Each row is where one point has got to under a steady rotation. How many steps took it there?
The counts run from 0 to 341.
[ -0.7   3.5   9.0  18.3  44.7  -6.4  14.6   1.4  16.5   5.4  28.6 -31.3
 -22.8  14.6 -24.8  -2.9 -13.7  19.7  38.0 -10.9 -17.2 -19.7  21.4 -14.9
  36.4 -22.5 -18.9  17.2 -18.3   0.3  -9.9  -8.2  30.0  41.7 -10.8 -27.8
  -2.9] | 77
[ 17.3   5.8 -20.5  14.4  44.4  15.8   3.7   6.1  -1.2  13.9 -26.9 -10.5
  -2.5 -22.7 -36.1  18.2  15.1  13.3  32.2  26.3 -14.7   9.7  -6.6 -25.2
  -3.8 -14.9  14.3  12.2   5.8  52.7 -33.2  10.5  11.9 -35.0   3.7   0.1
 -28.7] | 336
[  9.3  -3.8  -7.9   3.9   3.8 -17.5  -8.1 -12.6  -7.5  18.9   6.8  37.6
  21.2  13.0 -39.2 -23.8   8.8 -29.2 -32.4 -28.2 -21.3  -4.6   6.4  20.9
 -22.0  -4.2 -42.2 -39.0 -16.4  -5.3 -10.4  -6.7  16.3  26.5 -47.8  24.6
  -2.1] | 44
[ 35.4 -12.3 -18.7  11.8  22.1  14.2  24.5   8.6  12.1  30.5 -13.4   9.1
  11.4  23.4 -19.2   1.0 -57.2  27.5  15.0 -32.9  -2.1  16.4  22.6  28.6
  14.6 -35.3   4.4   5.9 -14.2   0.6  18.8  -5.8  18.0  12.4   6.7 -22.8
  -8.9] | 102
[  5.8   4.9   2.7  15.6  25.1  14.3 -11.4 -19.4  34.6   9.8  -0.1 -17.5
  26.1  30.6 -35.2  12.1  -3.5  25.2  28.1 -17.3  -6.3  13.1  30.4  40.9
 -59.6  -8.0  14.3   6.8  35.3   1.3  13.5  12.1 -13.2   1.6 -12.7 -10.0
  10.4] | 116
[  6.0  13.7   3.8  -0.1   2.9  12.6  10.7 -20.1 -23.7 -12.6 -38.0 -17.9
 -15.9  -8.6 -39.6  16.0   6.0  23.4 -13.2  -7.0  -1.3  26.3  21.8   2.4
 -32.5  16.4 -22.3  23.1  -4.0   9.8  -6.9  18.9   7.8   5.2 -37.6 -69.4
  -1.7] | 84
[  9.4 -23.5  -3.8 -12.3  10.7 -15.4  12.7 -20.1  18.6   6.9   6.5 -43.8
 -20.7  -3.3 -49.2  24.6   2.6  25.0  27.7   1.5 -45.9   1.4   5.9 -24.5
 -17.1 -16.3  -8.7  -5.6  47.1  15.1 -12.8   3.0  -2.7  35.7 -24.7   6.5
 -17.6] | 322
[ -1.3   7.9 -21.2 -24.0 -17.9  12.4  -2.5 -12.5  12.7 -15.0   5.6  -5.9
  -4.4  29.4 -11.1  23.6 -28.2  21.6  16.5 -57.6  -0.1  13.5  25.8  37.0
 -41.4 -17.8  11.5   0.8   0.2  13.5  35.0  -5.2   4.9  24.5 -32.8 -24.1
  15.5] | 114
[ 32.3  -6.7 -25.8  15.6  37.8  12.1  -3.7   8.8  -3.4  21.1 -40.7  -8.0
  -5.1 -11.2 -50.0  16.4   1.1  29.6  28.7  32.1 -25.8  13.4  -0.8  -7.6
   2.8 -23.9  -4.6   3.7   6.7  39.2 -21.3   4.5  17.3 -12.0 -11.0 -16.9
 -34.9] | 335
[  8.6  -0.6 -13.3   2.1  18.6  -3.0  32.2 -13.1 -13.9  -3.5   2.8 -51.0
 -18.0 -29.0  -1.8  24.7  -5.8  22.1  14.8  30.0 -21.5  26.0   1.7 -38.0
  20.7 -21.1 -15.7  30.1  28.4  21.8  -5.5 -11.3  16.4  -9.6  19.1 -34.2
  -1.0] | 310
[ -5.8  22.4 -22.0 -18.1  14.2 -15.3 -10.2   9.7  -4.9  14.7  37.9 -39.2
 -23.7  19.0 -29.5  15.9  42.6  14.0  26.9  13.7 -16.4 -14.0   4.5 -35.4
 -22.4 -17.6   7.3   4.0  -0.8   2.1  -7.1 -30.0   8.4  35.2 -18.6  -4.6
  25.4] | 165
[ -1.2  29.6  -1.0 -12.2  22.7  -7.1   6.9   1.1  -5.8  18.7  34.1 -46.8
  -4.6   4.6 -28.2  13.8  61.8   5.4  20.2  21.4  -7.5  -7.1   9.6 -38.1
 -32.7   3.8   3.3   6.1   5.5  -1.1  -6.0 -21.8  -9.8  16.4  -7.1  -8.9
  31.5] | 166
[ 23.3  12.0 -19.8  53.0   9.5   3.6 -26.1  -5.5 -27.9  17.4 -11.0  39.3
  28.3 -14.3 -14.9  -8.0  -4.2  11.6   1.2 -20.2  -5.3  18.8  -2.5  21.7
 -23.3 -35.0  -2.9 -14.0 -17.2  22.1  -5.4  -0.5  36.1 -33.2  -5.6  31.5
  11.7] | 131
[  4.1 -20.9   6.7  -8.9  33.6   7.0  29.9 -34.9  32.4   6.0 -12.9 -16.8
  13.6   5.8 -40.3   1.6 -33.0  -9.7 -25.3  -1.3 -23.7  -2.4  32.0  29.2
  -9.8   1.4 -43.4  13.8  28.5  -4.7  -9.3  12.0  -2.5  -1.2 -11.0 -44.8
 -15.6] | 72
[ 26.7  -9.9 -15.4  -1.0   9.6  19.4  28.1  -4.0   3.3  24.5 -17.7  30.1
   8.7  13.0  -8.0  -4.2 -58.1  12.5  -2.7 -58.2  -0.4  12.7  11.5  20.1
  16.1 -37.0   9.6   1.6 -31.4  10.5  16.3  -7.5  16.3   8.6   1.2  -9.3
  -3.0] | 101
[ 19.6  -4.6 -18.6   2.2  56.6  -4.9  12.0  -3.5  16.2  32.3   5.2  -4.5
  27.2   4.0 -50.5   3.7  18.2 -26.6 -11.6  45.9 -10.5 -12.2  -0.6 -29.3
   1.7  -1.2 -26.8  -1.0   9.0  12.2 -38.9  14.9  19.9   9.2 -13.1  -9.4
 -28.8] | 47
[-13.2  -9.8  13.9   5.4  48.4  19.8   2.5 -46.6  32.4   5.9   9.7  13.2
   7.7  -8.7 -13.3 -17.9 -42.3 -32.4   0.6 -29.1 -14.0 -17.5  12.9  15.0
  12.5 -17.0 -20.8  -9.5   1.8  36.3 -32.0  24.1  17.3 -20.8  -5.2   3.3
  -7.4] | 74
[  5.8   9.7 -24.7   3.1   8.4 -14.3  25.0   5.0  17.5  -6.2  49.1 -31.0
  -4.6   2.5  17.6  27.3   1.6   3.1  10.7   1.7 -21.2 -17.5  15.7 -10.7
  25.1 -36.4 -14.4  26.0 -13.8   3.5  34.7 -57.7  11.9  27.7  -2.9  -8.3
  16.1] | 152
[ 18.8   6.1 -22.7 -22.9 -26.6 -17.5  29.0   1.7 -53.4 -11.0 -10.6 -12.3
 -29.3 -29.7  -2.1   6.7  -2.3   2.2  -6.3  -6.3 -15.3  39.1   2.5 -16.0
  17.9 -16.0 -41.2  -1.2  -9.3  -2.0  16.3 -48.3  15.7  -5.8   7.2 -39.9
   6.7] | 183
[ 22.3 -26.6 -11.5  -7.9  -8.9 -10.5  10.7  17.2 -14.1  22.4  10.4  22.6
  14.0   2.3 -45.7 -21.6 -16.7 -14.3  17.3 -28.2 -20.8  39.3  -0.6 -28.2
  -4.1 -21.4   1.4 -55.3   7.6   5.3  -8.2  10.9  20.4  37.4  -5.2  30.2
 -28.2] | 220
[ 18.5  24.7 -26.0 -21.1  -9.9  -1.4  15.3  29.2 -32.3   3.3   7.2 -14.7
 -26.3  -5.8  -3.6  25.3  23.5  24.7  39.0 -21.8  -0.7  32.3   0.2 -40.4
  -1.3 -17.4  34.3   7.1 -25.5  12.1  20.9 -34.0   6.1  20.6  -1.7 -20.0
   8.2] | 340
[ 25.8 -10.5 -27.1 -11.0 -25.7  -5.7   2.6 -22.2  -8.0  17.8  13.7  27.5
  32.2   2.0  -6.8  -7.1 -23.5 -16.9 -30.0 -31.2 -11.4  27.6   2.9  24.2
 -40.9 -32.2  -7.5 -37.3  13.1  -4.6  15.7 -19.0   6.6  -8.7   2.5  40.9
  18.7] | 144
[ 21.0  -5.7 -26.5 -16.3  -7.6  -3.2  -2.0  -3.2 -30.6  11.3 -21.2   9.0
  -8.3  17.5 -43.1 -10.8 -22.4  10.4 -17.5   1.2   8.9  46.0   6.6  11.1
  -3.0 -28.1 -45.2 -22.1   2.4 -10.3  -9.4  -3.2  38.6   1.3  -1.8 -51.7
  -1.2] | 58
[ 10.2  15.8   3.6  10.9  43.1   5.9 -22.9 -20.8  -2.1  36.9   6.2 -25.6
   9.9  14.7 -47.5  -0.9  28.4  27.6  24.1  18.1   3.3   0.3   2.1 -16.9
 -40.1 -11.9   6.2  -9.3  13.4   5.4 -40.1  11.6   9.9  -6.4   2.7   1.1
  40.2] | 292
[ 12.1 -28.6 -17.4  26.8   0.8 -20.3   1.8 -10.4  13.9  -8.2  21.8  -8.5
   8.3  -7.8 -26.6  10.0   3.2  11.4  18.0 -16.1 -33.6   5.3  -2.3 -19.4
 -17.6 -25.7  -4.5  -7.6  17.2  17.0  14.9   5.9  32.8  56.9 -40.7  44.6
  -9.6] | 120
[ -7.6  28.9  10.9  -6.7  -7.7  -9.2  14.3 -20.2 -24.7  11.1  27.1  -4.0
   9.6 -23.7  -5.9  -1.3  57.6 -27.3 -13.2 -14.1 -22.2  -1.3   6.3 -26.3
 -49.0  15.9  -8.4  -8.6  -9.0   5.5  -8.7 -20.1 -19.9 -10.8  -6.7  22.9
  44.7] | 168
[ 23.0 -12.0 -37.0 -11.5   9.2 -23.6  44.6  19.4  13.8  -2.4  29.9 -20.6
  23.7 -11.0 -13.6  16.4   5.6 -22.3   0.0  37.2 -17.2  23.0   5.9 -38.0
  18.9 -11.1 -20.3   1.8  15.6   3.0  19.1 -25.4  12.8  25.6   6.1  -7.3
 -31.8] | 21
[  0.5  28.3 -35.5 -41.3 -26.5  18.6   3.2  -5.5 -14.5   6.2  -2.4  42.6
  11.8  -2.3  -0.6  10.1   9.0 -33.6  -7.6 -37.3  11.3  24.5   0.4   0.8
 -44.8   1.0  23.9 -27.8 -31.9  34.4   3.9  -9.2  -0.1 -25.6 -19.6   0.6
   3.8] | 12
[-16.3  16.4 -10.5 -45.1   5.1  28.8  -5.2 -20.6  -7.7   1.8  -3.3  20.6
 -15.9  -7.5  -5.7 -10.6 -33.4 -29.1   8.7 -30.2  -4.3  24.3  13.2  27.5
  -8.9 -22.9  -7.4 -28.8   0.6  30.9 -22.7  -3.4  -4.2 -60.4  11.0 -21.5
  13.0] | 187
[  4.8  10.0 -19.2 -24.5  29.3  17.2  -2.9 -18.5  -1.0  21.7  -0.5  -8.9
   8.4  13.6 -40.0 -11.9 -19.1 -12.3  13.1  28.5  17.5  37.2   0.4 -13.5
 -12.8 -13.3 -17.3 -22.1  33.2  17.9 -41.5  32.4  24.8 -38.6  30.7 -40.2
  -7.3] | 60
[  8.1  29.5   5.1  17.5   5.4   6.7  15.4  -8.6 -47.3  12.1  -3.1  14.9
  22.2 -22.5   0.1 -27.8  11.7 -26.1 -17.2 -18.3  12.7  33.5  20.4   3.2
 -10.6  10.5 -33.8  -8.0 -27.8  -0.7 -12.6 -15.3  10.4 -53.9  21.0 -30.5
  41.0] | 55
[ 31.6 -21.0 -31.8  -2.9  -4.0 -29.8  27.4  18.4   3.7   3.4  28.9  -0.8
  14.6  -5.1 -16.3   7.8  -6.8 -19.6   4.5   7.9 -25.8  27.3  -4.2 -33.5
  15.0 -22.1 -21.3 -17.7  10.8   0.7  15.4 -31.8  26.4  39.4  -1.1  27.7
 -25.3] | 20
[ 14.9   3.6  11.5   0.1  16.3  11.8  -3.0   5.9  -9.1  32.2  -2.5  22.7
  28.5   0.2 -41.6 -32.7  -1.8 -12.5  22.6 -30.7  -9.8  39.0  15.0   1.3
 -35.8   5.8  14.2 -49.4  10.9  -0.1 -26.9  24.2  -5.6 -21.9  17.0  15.5
  -0.9] | 218
[ 12.9  14.6 -34.9   4.0  28.3  22.1 -12.0 -17.3   2.9  13.0 -10.9   5.4
  39.1  12.3 -22.3   1.1 -20.5 -10.3  -7.9  22.0  29.7  29.5  -3.9   3.4
 -22.1 -16.0  -5.4  -2.7   8.2  28.9 -28.1  20.8  35.5 -51.7  18.1 -29.4
  -4.9] | 261
[ 11.5  -9.4 -17.9  20.7  22.5  -5.6  28.7 -13.8  30.3  -4.9  14.8 -37.2
  25.3 -18.8 -16.0  35.6  27.4   5.2  -1.9  22.8 -26.7  -5.4   7.4 -37.6
 -17.4   9.8   1.0  36.0  21.7  27.1   2.4   6.9  11.9  36.8 -24.2  11.2
 -17.4] | 122
